Families of rows that turns and mirrors carry onto each other, the same ones carrying the whole set onto itself: the rest of each named row's family, in list order
4 families of 8 rows
z639: -2.811	1.557	-1.693	1.309	2.094	-0.049	-0.465	-2.450	3.378	-0.344	-0.719	-1.220	0.585	0.283	0.189
z817: -2.774	0.394	0.780	-0.844	1.231	-0.906	-0.288	-0.468	0.802	0.059	0.433	-1.307	-2.755	-0.364	2.659
z363: -2.245	-2.217	2.902	0.973	4.078	0.292	0.703	-1.340	0.516	-1.668	0.175	-2.102	-0.862	0.029	-0.684
z295: -2.274	-0.427	-0.426	1.637	1.493	-0.598	0.736	-1.887	3.204	0.634	0.109	-3.107	-1.977	-1.039	2.094
z383: -2.750	2.703	0.840	0.313	2.237	0.345	-0.324	-2.386	1.164	-0.865	1.736	-0.937	-0.478	0.221	0.504
z879: -0.159	-0.867	0.796	1.908	4.481	1.783	1.641	0.577	1.054	-1.255	0.192	-2.138	0.612	-1.405	0.861
z611: -1.983	-0.793	0.643	-0.646	4.489	-0.227	1.143	-2.054	2.220	1.133	0.223	-0.620	-1.977	-1.048	1.714
z854: -2.465	-2.592	-1.536	1.605	2.970	0.209	1.760	-3.561	2.188	0.149	-0.382	-0.430	-1.064	-0.500	2.588
z435: 0.466	-0.299	-2.105	1.773	3.506	1.479	1.065	-0.485	-0.560	-2.266	0.097	-0.530	0.579	-1.592	1.369
z439: -4.560	-2.074	1.534	1.480	2.837	-0.555	0.415	-2.149	1.701	-0.744	0.302	-1.266	-2.106	-0.228	2.579
z490: -1.913	-0.749	-1.549	1.964	2.206	0.548	-0.713	0.919	-0.877	-3.514	-1.049	-0.436	0.299	-0.720	1.863
z84: -3.276	-1.409	-1.364	1.446	-0.242	-0.382	0.391	-1.984	0.798	-0.971	-0.091	-1.160	-1.860	0.164	3.520
z343: -0.674	-0.121	-2.256	-0.717	1.362	-0.107	1.059	-1.899	1.275	0.970	-0.228	-0.503	-1.715	-0.635	2.729
z6: -1.304	1.380	-1.325	0.832	1.047	1.629	1.502	-3.418	1.035	-0.349	1.392	-0.291	0.636	0.810	1.275
z967: -2.963	-1.806	-0.286	-0.809	2.722	-0.038	0.680	-2.146	-0.192	-0.413	-0.062	1.347	-1.867	0.215	3.117
z376: -3.021	-2.888	0.456	1.990	0.460	0.063	-0.070	-0.968	-0.249	-2.972	-1.117	-1.977	-0.398	1.177	0.723
z390: 0.847	-0.313	-0.405	-0.555	4.042	0.232	0.882	-1.745	0.487	-0.485	-0.168	-1.378	-0.741	-0.934	-1.096
z42: -1.502	-1.437	0.864	1.637	4.246	1.676	1.023	0.060	-1.286	-2.950	0.645	-0.106	0.337	-0.726	1.727
z139: -4.168	0.967	-1.194	1.493	1.321	0.146	-0.819	-3.127	0.810	-2.232	0.335	0.257	0.148	1.031	1.270
z889: -1.072	-3.286	-0.921	1.385	3.087	1.007	1.567	-3.209	-0.693	-2.207	-0.474	-0.004	0.104	0.391	0.300
z444: -3.351	-1.104	-0.925	0.885	1.617	1.455	1.053	-2.303	2.479	-0.203	-1.324	0.203	1.630	1.984	1.388
z753: -2.559	-1.306	1.380	2.035	3.192	0.817	-0.084	1.960	0.739	-2.510	-0.942	-2.022	0.341	-0.534	1.340
z628: -1.862	-1.089	0.653	-0.952	2.593	-0.323	-0.714	-0.788	-1.933	-2.587	-0.401	0.163	-1.258	0.424	0.116
z824: -3.334	0.094	1.595	-0.079	1.732	1.838	1.265	-2.255	0.244	-0.805	1.172	0.538	0.472	1.909	1.694
z90: -0.794	0.957	-0.039	0.822	3.926	0.390	-0.559	1.192	-0.442	-2.447	0.117	-1.174	-0.364	-1.726	0.822
z229: -1.971	0.658	1.077	-0.288	2.521	1.645	1.577	-1.547	2.815	1.089	0.120	-1.008	0.964	1.181	0.579
z850: -4.771	0.246	1.184	0.357	2.781	0.158	-0.731	-1.280	2.631	-0.771	-0.939	-0.397	0.444	1.397	0.553
z851: -0.384	-2.132	-0.675	2.413	1.918	0.554	1.495	-1.908	2.144	-0.835	-0.933	-3.508	0.106	-0.222	-0.485
z361: -1.158	0.093	0.972	0.093	1.409	-0.729	-0.799	0.504	0.924	-1.208	-0.777	-3.388	-1.241	-0.186	-0.656
z878: 0.018	-0.981	-2.891	0.473	0.391	-0.036	0.080	-1.351	-0.282	-1.769	-1.413	-1.263	-0.290	0.169	0.285
z543: -0.590	-0.225	-1.601	2.184	2.459	0.623	-0.049	1.395	1.496	-1.811	-1.489	-2.441	0.635	-1.383	1.007
z14: -1.325	-2.565	-0.681	3.091	2.748	1.924	1.601	0.233	0.601	-2.285	-0.947	-1.399	1.381	-0.375	1.864

The rest of the family of z139: z639, z383, z6, z444, z824, z229, z850
The rest of the family of z90: z879, z435, z490, z42, z753, z543, z14
The rest of the family of z878: z363, z376, z390, z889, z628, z851, z361

Families of rows that turns and mirrors carry onto each other, the same ones carrying the whole set onto itself: the rest of each named row's family, in list order
5 families of 4 rows
z143: -0.676	-2.460	-0.605	-1.702	0.341	1.797	0.768	-1.501	1.114	1.012	-0.318	0.286	-0.935	-0.848	-1.671	3.207	0.720	2.752	0.085	-1.595
z213: -2.430	-0.247	0.234	1.956	-0.143	-0.701	-1.015	-0.316	2.399	2.524	-0.666	-3.440	0.172	1.275	1.501	-0.062	-1.022	1.952	-1.164	-0.019
z655: 1.234	-0.183	0.640	0.707	0.160	-1.695	0.535	-0.728	-0.431	2.505	0.024	-1.715	-0.509	-0.909	2.376	-0.997	-1.193	1.189	-0.139	-1.589
z550: 1.602	-1.029	0.993	1.271	-1.176	-0.540	0.431	-2.207	2.060	0.919	0.868	-3.584	0.752	0.822	0.041	-0.998	0.392	2.478	-0.425	-0.387
z735: 0.057	-0.028	1.826	0.832	-0.395	2.705	-1.506	0.241	-0.332	1.357	-2.674	-1.789	0.025	-2.033	-0.157	0.850	1.042	2.088	-2.054	-2.668
z414: 0.398	0.133	1.262	1.899	-0.473	-0.816	0.268	0.135	0.050	0.294	-2.070	-2.558	0.543	-0.291	-2.017	-0.226	0.503	1.459	-2.553	-0.987
z992: -0.166	-0.042	-0.930	-0.991	1.112	-1.479	0.963	-0.726	1.310	0.272	0.043	-1.634	-1.574	-0.284	1.839	0.087	-0.181	-0.743	-3.082	-3.591
z833: -0.319	1.143	2.199	0.914	0.455	-0.373	0.269	-0.683	1.454	1.975	1.838	-3.024	0.481	-0.100	1.774	-0.634	0.096	0.773	-0.714	-2.945
z141: -1.210	-1.872	-0.260	1.505	-1.929	2.560	0.045	-1.897	1.164	1.176	-0.992	-1.815	1.236	-0.944	-0.587	1.169	2.300	2.972	-0.419	-1.076
z762: 2.932	-1.946	-0.929	-1.450	0.048	-0.759	-0.411	-2.277	1.532	1.274	-0.748	-2.184	-1.202	1.540	2.364	-0.117	-0.665	0.998	-1.979	-2.447
z848: -2.086	-1.938	-1.327	-2.109	0.943	1.777	-1.638	-0.504	3.311	0.846	-1.182	-2.417	-2.679	0.577	1.028	1.944	-0.144	2.480	-1.813	-1.720
z405: 1.732	-0.234	1.224	-2.510	0.905	2.449	-1.733	-0.696	0.211	1.846	-2.111	-1.201	-1.029	1.090	-0.068	2.198	0.608	2.036	-2.052	-3.165
z788: 2.098	-0.118	0.731	-1.455	0.818	-1.067	0.077	-0.761	0.596	0.780	-1.526	-1.959	-0.525	2.798	-1.866	1.150	0.049	1.444	-2.604	-1.480
z796: 0.400	-1.192	2.551	0.893	-0.005	1.698	0.072	-1.283	1.116	2.738	0.834	-1.472	0.450	-1.245	-0.025	1.452	-0.782	2.928	1.547	-1.271
z832: -1.593	-0.028	-1.657	-1.421	0.759	-1.087	-0.702	-0.651	2.318	1.408	-0.573	-3.096	-2.045	2.271	1.796	-0.025	-0.247	1.733	-2.162	-0.392
z284: -2.918	-2.101	0.574	1.271	0.044	2.172	-1.922	-0.190	3.371	1.970	-1.301	-2.708	-0.487	-0.467	0.752	1.886	-0.817	2.694	-0.910	-1.352
z352: 0.171	-2.815	-2.138	-1.109	-0.756	2.277	-0.753	-1.957	0.691	1.542	-2.613	-0.444	-0.663	-0.235	1.749	2.065	1.215	1.478	-1.910	-3.076
z122: -1.964	-0.600	2.065	0.754	0.283	2.388	0.515	-1.065	2.088	2.147	0.928	-1.834	1.100	0.336	-0.648	2.852	1.124	1.669	0.207	-3.081
z102: 0.113	-1.411	-2.513	-1.858	0.517	-1.535	1.211	-0.922	-0.447	0.829	-1.121	0.097	-1.906	-0.594	0.722	0.745	0.223	1.015	-1.566	-1.891
z795: -1.901	-1.848	-1.086	-1.174	0.969	1.309	1.237	-1.133	1.959	0.460	-0.812	-0.422	-0.956	0.163	-0.557	3.536	0.828	0.163	-2.121	-3.665

The rest of the family of z550: z141, z762, z352
The rest of the family of z284: z213, z848, z832
The rest of the family of z405: z735, z414, z788

Families of rows that turns and mirrors carry onto each other, the same ones carrying the whole set onto itself: the rest of each named row's family, in list order
4 families of 5 rows
z888: -1.855	-0.783	0.933	-0.612	1.577	1.017	1.296	2.143	0.967	1.068
z59: 0.263	0.009	-0.269	-0.711	-3.410	1.187	0.326	0.936	2.783	-0.608
z223: -2.197	1.029	-0.610	-1.143	0.394	1.479	-1.508	0.004	1.926	-1.683
z335: -0.980	0.534	0.405	-1.440	-2.321	0.735	-1.299	2.270	1.188	0.452
z777: -0.763	-0.955	-2.473	0.543	0.544	1.016	2.936	0.773	0.305	0.842
z308: -1.554	0.545	-2.359	-0.043	-0.167	1.435	3.172	0.789	1.552	-1.177
z553: -1.131	-1.195	0.052	-0.748	-0.888	0.077	1.735	2.747	0.552	1.482
z924: -0.054	1.956	-0.828	0.877	1.145	3.722	0.570	0.577	0.626	0.714
z720: -0.068	1.014	-3.040	1.003	0.469	2.750	0.348	-0.724	0.420	0.322
z85: -0.671	-2.032	-1.644	0.109	-0.310	0.427	2.027	-0.493	2.496	-0.731
z313: -0.528	0.860	1.052	0.830	1.138	1.550	-1.492	-0.646	-0.124	0.651
z556: 0.263	0.904	1.651	0.815	-1.164	1.302	1.557	1.778	-0.435	1.671
z604: -1.487	0.864	-0.149	-0.574	-2.407	-0.405	0.216	0.124	1.152	-2.015
z523: 0.307	2.077	-1.427	1.244	-1.930	1.769	2.151	-0.195	0.129	-0.624
z162: 1.645	0.601	-1.121	1.287	-1.120	3.314	1.306	-0.211	1.614	0.868
z38: -0.705	1.959	0.602	-0.936	-2.241	1.999	0.816	2.830	1.532	-0.022
z968: 0.465	-1.525	1.445	0.178	-0.142	1.660	0.863	1.514	1.543	2.131
z783: -0.585	1.476	-1.213	-0.402	-0.769	2.167	-2.556	-0.046	1.068	-0.243
z624: -0.266	-0.862	-0.072	-0.158	0.504	1.697	-1.880	-1.070	2.249	-0.009
z659: -1.877	-1.119	-0.352	0.315	1.104	-0.609	1.336	-0.610	0.315	-0.586

The rest of the family of z553: z335, z777, z720, z783
The rest of the family of z659: z313, z556, z604, z523
The rest of the family of z59: z85, z162, z968, z624

